Families of rows that turns and mirrors carry onto each other, the same ones carrying the whole set onto itself: the rest of each named row's family, in list order:
6 families of 5 rows:
Zofe: [ -3  -6   1   5  -1  10  25  -5  -5 -10   0   3   8  -1   1   2   6  11
   0  -6   6   2  -5   0   2  -5 -16  -4  17  -6 -10   4]
nomi: [ -3   2  -5  13   1   2 -10   4   4 -12   1   2   7  -8  -5   0  -8   3
  -4  -2  10 -11  -2 -13  -3  -4  -3   8  14 -10  -1  -2]
lis: [ -5   8  -5   3   0  -1  -9   4   1 -17 -11  -1   5  -8 -11  11 -13   4
   6   7  -5  -9   6   1   5  -8 -13   1  16 -11  -6  10]
Puso: [  0   2  -4   8   2   3  -8   1   0 -16   3   7  11  -9  -7   1  -6   3
  -3  -9  11 -10  -2 -14 -11  -9  -6   9  13  -6  -3  -2]
zoge: [ -8  -5  -1   6  -4  10  24  -2  -6  -8  -6   3   9  -1  -5   5   7  11
  -3  -6   7   1  -1   2   6  -2 -18  -4  17  -3  -6   7]
Durid: [  3   7   2 -13  14   2   4  -7  11 -21   2  -3   6  -6  -1   1  -7   5
   2  -1  -2  -1  -2  -8 -13  -9 -17   0   8   2  -5   3]
tepup: [ -2   2  -7   5   1   1  -5   2  -2 -12   1   7  10  -6  -9   2  -5   5
  -7 -15  16 -11  -3 -15 -11 -11  -8   3   9  -2  -1   1]
kinu: [ -1 -11  -5  -9   0   5   7  -1   3  -3  10   1  14  -3 -14   2  -6  12
  -5 -12  -6   1   2   2 -15 -21 -11   0  13  -1  -7  11]
Fifo: [ -3  -6  -2   2   0   6   2   9   0 -17   4   1   3   3  -5  11   0   1
  -9  11  -5   6   6   6  14  -4  -1   2  11  -3  -5  17]
Tez: [ -7   4  -4 -10   3  -8  10   2  12   1   2  -8   2   1  -8   5 -11   4
  -9  -3   9  -2  -5   0   4  -2 -22  -4  14   5  -4   1]
denu: [  2 -12  -2  -2   3   9   3  -2   8  -9   9   0  14  -7  -8  -2  -9  11
   0  -1 -13   1   4   1 -14 -18  -7   3  15  -9  -7   9]
Deme: [ -3 -12  -7   4   2   9  -2   3  13  -4   4  -5  12  -7  -8  -2 -10  10
  -3   8 -16  -1   8   2  -4 -10  -4  -1  14 -11  -2   9]
dimat: [ -5  -5   0   8   3  13  19  -4  -2 -15  -9   1   7  -4   2   1   8  12
   2   2  -1   0   0  -1   4   1 -11  -8  10  -9  -3   7]
vok: [  3   8  -3  -4   8   2  -8  -3  -2 -23  -8   1   7  -8  -6   7  -9   7
  10   0  -5  -6   2  -4  -6 -16 -10  -3   8 -11 -10  10]
nepib: [  0  -6   2   7   3  13  21  -8  -3 -13  -3   2   7  -2   5   1   8  12
   2  -1   3   2  -4  -2   1  -4 -12  -6  14 -10  -8   4]
garup: [  0   2  -8  -6   0 -10   1   1  -5  -1  -1  -3   2   1  -8  11 -14   7
  -2 -11  11  -6  -9   2   6 -17 -14 -10  12  -9 -13   8]
tufub: [  1   4   0 -16   9  -5   9  -6   9  -6   6  -6   4  -1  -4   1  -7   5
  -5  -9   8  -1  -8  -5  -7 -10 -19  -5   9   4  -7   2]
Lufip: [  1  -9  -1  -9   2   2   9   5  -7 -12  11   2   3   7  -5  12   3   2
 -12  -7   4   6  -2   4   6 -13  -4  -3   7   3 -10  16]
Riz: [ -9  -4  -3   9  -1  12  20   0  -2 -12 -10   2   8  -1  -3   3   9  10
  -1  -1   2   0   2   1   7   3 -15  -7  13  -4  -3   9]
gim: [ -3   9   0  -5   8   3  -1  -2  17 -20  -3  -4   6  -7  -4   3  -8   3
   1   9  -7  -3   5  -4  -4   1 -17   3  12   2   1   4]
bal: [ -9 -12 -11   0  -2   3   1   9   9   4   1  -5  11  -3 -13   1  -7  10
  -9   1 -10  -3   6   5   2  -6  -7  -8   9  -5   3  13]
bida: [-12   8  -3  -4   3  -3   2   5  16  -8  -3  -7   5  -3 -10   5 -11   2
  -6   8   1  -5   3   0   7   4 -21   1  17   3   1   3]
rog: [ -5   0  -9   6   0  -2  -7   5  -1  -6  -1   2   6  -4  -8   2  -5   4
 -11 -13  17 -12  -3 -14  -2  -6  -6  -2   5  -2   1   1]
Lar: [ -8 -12 -11  -7  -3   2   5   6   4   5   4  -2  14   0 -17   3  -6  11
 -10 -11  -3  -1   4   5  -4 -14 -12  -7   8   2  -2  12]
minun: [ -6   1  -8  13   1  -1 -10   7   3  -5   0   1   6  -6  -6   0  -8   3
  -9  -5  13 -11  -3 -13   1  -2  -4   0  10  -7   2  -1]
Pevok: [ -7   5  -8   3  -4  -7  -3   5  -1  -4  -7  -2   3  -2 -12  12 -16   5
  -1   2   4  -8  -1   5  13  -8 -15  -4  18 -10  -9   9]
nufu: [  6  -8   2  -8   5   7   7   1  -5 -21  10   3   5   3  -1  10   3   3
  -5  -2  -2   7   1   3   0 -16  -2   2   9   0 -11  16]
Lum: [  3  -6   3  -2   4  10   2   4  -1 -25   6   3   6   1  -1  10   2   0
  -4   8  -7   6   5   4   5  -9   0   5  11  -3  -8  16]
Limi: [ -4  -8  -4  -3  -2   1   7   9  -3  -8   7   0   3   8  -7  13   1   1
 -13   1   1   6   1   7  14  -6  -4  -3   9   1  -6  17]
vug: [  6   3  -3 -10   7  -4  -1  -5  -6 -12  -3  -1   5  -3  -4   7 -10   9
   4 -11   4  -4  -6  -4  -6 -22 -12 -10   6  -9 -13   8]

Which other rows belong to the same family as nepib? Zofe, zoge, dimat, Riz
Which other rows belong to the same family as vok? lis, garup, Pevok, vug
Which other rows belong to the same family as Lar? kinu, denu, Deme, bal
Which other rows belong to the same family as gim? Durid, Tez, tufub, bida
Which other rows belong to the same family as minun? nomi, Puso, tepup, rog

